In the data rows, 500 means zero.
Here are some points:
[310 551 455 819 777 559 644 920 450 631 787 813 588 673 586 206]
[257 427 279 227 495 485 515 422 597 450 431 469 643 455 394 378]
[514 516 324 651 605 415 561 644 565 469 527 505 610 346 464 491]
[588 532 440 332 616 403 601 382 623 466 479 516 544 580 442 429]
[563 547 884 590 458 580 534 735 702 530 563 530 446 722 550 521]
[467 469 174 530 564 291 497 626 681 427 465 362 669 397 438 509]
[544 643 579 898 596 495 389 493 675 588 258 487 301 423 431 686]
[282 317 257 616 899 564 560 0 960 475 367 504 623 455 284 401]
[510 532 615 534 487 535 492 657 620 494 556 454 402 559 583 549]
[403 492 254 0 112 528 573 388 285 429 432 410 695 455 538 622]
[543 420 550 178 291 527 501 139 560 556 533 504 450 632 456 524]
[295 667 629 570 549 565 352 366 687 494 565 389 466 617 494 417]
[526 378 82 72 446 355 481 464 584 535 666 515 470 330 411 489]
[329 540 999 999 874 721 591 458 443 457 276 656 584 817 544 455]
[463 450 601 270 553 505 475 474 606 450 522 425 459 511 376 607]
[503 523 399 305 471 498 543 446 431 538 463 441 595 424 462 610]
[389 554 820 650 605 564 450 372 475 421 657 502 492 511 528 322]
[299 618 720 624 523 521 424 745 531 482 548 458 478 606 575 374]
[349 337 260 332 602 434 356 239 488 591 536 556 496 422 468 306]
[500 487 202 502 464 413 552 646 618 495 503 466 535 342 456 465]
[597 590 781 432 621 547 514 249 623 541 575 480 609 674 509 530]
[559 567 579 0 0 581 577 418 612 370 416 379 440 518 582 472]
[484 496 361 15 197 431 521 256 507 444 396 450 560 338 515 639]
[449 512 766 663 605 597 577 0 999 519 476 539 596 665 524 585]
[500 501 522 613 705 512 532 263 624 478 490 487 567 505 498 471]
[378 506 554 425 507 532 521 378 532 441 490 487 686 538 478 357]
[550 497 636 655 533 626 325 131 0 445 281 323 586 454 761 611]
[405 422 316 637 602 493 552 698 477 488 451 513 484 424 475 513]
[461 488 611 484 491 540 551 853 621 443 572 495 415 561 562 438]
[203 743 3 726 528 676 688 674 162 524 383 463 389 233 357 708]
[682 513 308 432 424 357 397 417 485 608 726 467 416 489 650 607]
[595 368 726 172 130 620 436 924 0 575 676 514 503 785 696 483]
[472 374 4 172 569 402 506 673 666 466 562 420 460 368 498 417]
[564 558 346 726 710 599 511 436 628 345 429 551 618 383 442 674]
[525 499 606 557 573 537 513 298 627 513 563 509 527 620 507 529]
[434 519 999 712 533 623 583 299 714 422 533 565 498 806 566 367]
[484 647 677 911 533 465 391 713 519 512 349 523 224 453 483 568]
[470 491 692 819 673 564 548 845 372 436 577 476 537 577 572 386]
[463 506 17 352 440 613 594 181 257 604 393 485 392 435 458 600]
[377 453 413 0 0 448 524 504 211 385 453 411 607 433 540 446]
[557 581 578 896 559 469 429 844 439 495 358 483 243 410 451 547]
[233 555 397 581 758 433 462 297 443 444 533 415 600 427 441 467]
Then 10 other points, each followed by its number:
[262 463 937 999 740 666 635 920 436 373 348 666 570 664 526 257] 0
[540 485 714 474 566 643 464 235 393 432 594 522 552 604 398 436] 1
[400 495 257 581 529 427 536 501 449 466 447 436 647 352 492 495] 2
[968 594 656 600 434 605 511 382 778 753 432 502 249 606 581 859] 3
[635 471 387 231 579 554 446 532 659 508 612 472 544 623 500 453] 4
[579 534 103 383 493 395 434 428 692 516 467 438 255 245 582 647] 5
[279 532 645 365 565 542 494 381 493 468 356 493 715 558 462 428] 6
[546 653 0 628 639 463 632 632 161 498 460 503 409 359 465 639] 7
[769 324 552 390 373 578 614 643 398 493 586 694 467 546 349 564] 8
[627 411 281 175 287 487 500 777 483 445 507 452 385 472 557 427] 9
Which two of these numbered points are nearest to each point below, looking only along the 3 directions in which the first points spread most? Their numbers follow each, nearest first.
[608 504 773 461 377 598 290 877 381 520 331 519 297 365 491 277] > 8 9
[518 655 719 928 479 587 182 999 306 375 461 547 432 615 379 625] > 0 8
[520 538 682 460 616 473 488 405 685 505 509 416 692 688 471 532] > 1 3
[267 800 81 908 442 592 577 773 216 515 325 475 276 227 333 791] > 7 2
[510 575 705 999 568 587 360 783 96 607 453 479 423 545 497 527] > 0 8
[399 444 327 476 559 472 539 626 612 424 502 496 506 398 488 431] > 2 5
[558 715 648 966 542 354 297 800 431 604 470 695 347 454 617 732] > 0 8
[545 501 673 631 663 585 507 356 421 528 637 448 572 634 559 530] > 3 1
[674 499 999 142 209 725 761 420 721 378 698 825 282 443 1 480] > 1 6
[366 378 304 147 658 411 334 321 587 310 429 349 367 319 242 581] > 5 4
[522 602 657 952 507 469 461 816 498 485 346 514 256 465 460 520] > 0 3
[418 511 386 709 534 483 387 999 283 685 431 695 410 264 650 555] > 7 2
[715 505 57 17 309 389 458 730 0 499 469 523 223 423 530 429] > 9 8
[353 457 233 0 10 412 504 692 371 403 414 411 575 386 560 546] > 9 8
[593 457 82 292 399 402 491 493 624 471 492 444 410 359 520 482] > 5 2
[447 454 632 771 604 536 629 614 618 469 518 557 606 576 546 338] > 3 1
[572 500 672 427 381 585 591 941 431 588 759 649 541 754 655 335] > 8 3
[518 457 407 422 397 540 474 349 374 499 425 435 490 444 605 547] > 4 6
[673 489 331 391 429 494 467 436 585 544 547 462 304 508 547 483] > 4 6
[585 413 222 215 255 442 481 517 263 465 552 429 469 423 552 447] > 9 8
[802 292 580 550 499 625 534 668 196 633 709 478 422 733 613 430] > 8 3
[668 314 518 678 532 658 451 508 0 556 781 373 552 685 600 577] > 8 3
[419 434 599 363 399 429 629 812 499 395 607 641 596 404 181 575] > 8 4
[575 441 179 204 190 444 514 835 374 470 506 449 412 337 539 348] > 9 8
[391 558 862 804 584 520 549 546 537 396 582 508 562 611 587 388] > 3 1
[574 394 321 271 289 494 516 501 672 505 434 474 429 498 565 479] > 4 8
[292 485 308 0 0 403 523 583 428 319 428 406 542 330 520 430] > 9 4
[440 437 336 467 576 453 548 677 667 459 555 487 574 423 505 373] > 2 4
[632 483 604 510 544 505 533 837 620 543 591 469 342 519 566 650] > 8 3
[448 503 199 679 579 364 525 685 385 497 523 482 596 259 521 488] > 7 2
[550 471 356 436 411 491 469 193 387 571 528 498 386 523 533 443] > 4 6
[397 477 180 258 493 468 308 771 155 597 587 369 396 493 506 369] > 9 7
[498 658 745 879 509 480 400 810 536 475 360 498 307 432 505 602] > 0 3
[558 506 799 952 437 445 489 696 222 557 407 521 239 520 514 465] > 0 8
[548 480 262 553 605 452 528 552 641 490 479 470 559 466 520 542] > 2 5
[441 501 629 644 519 519 566 536 590 452 563 533 510 512 555 309] > 3 6
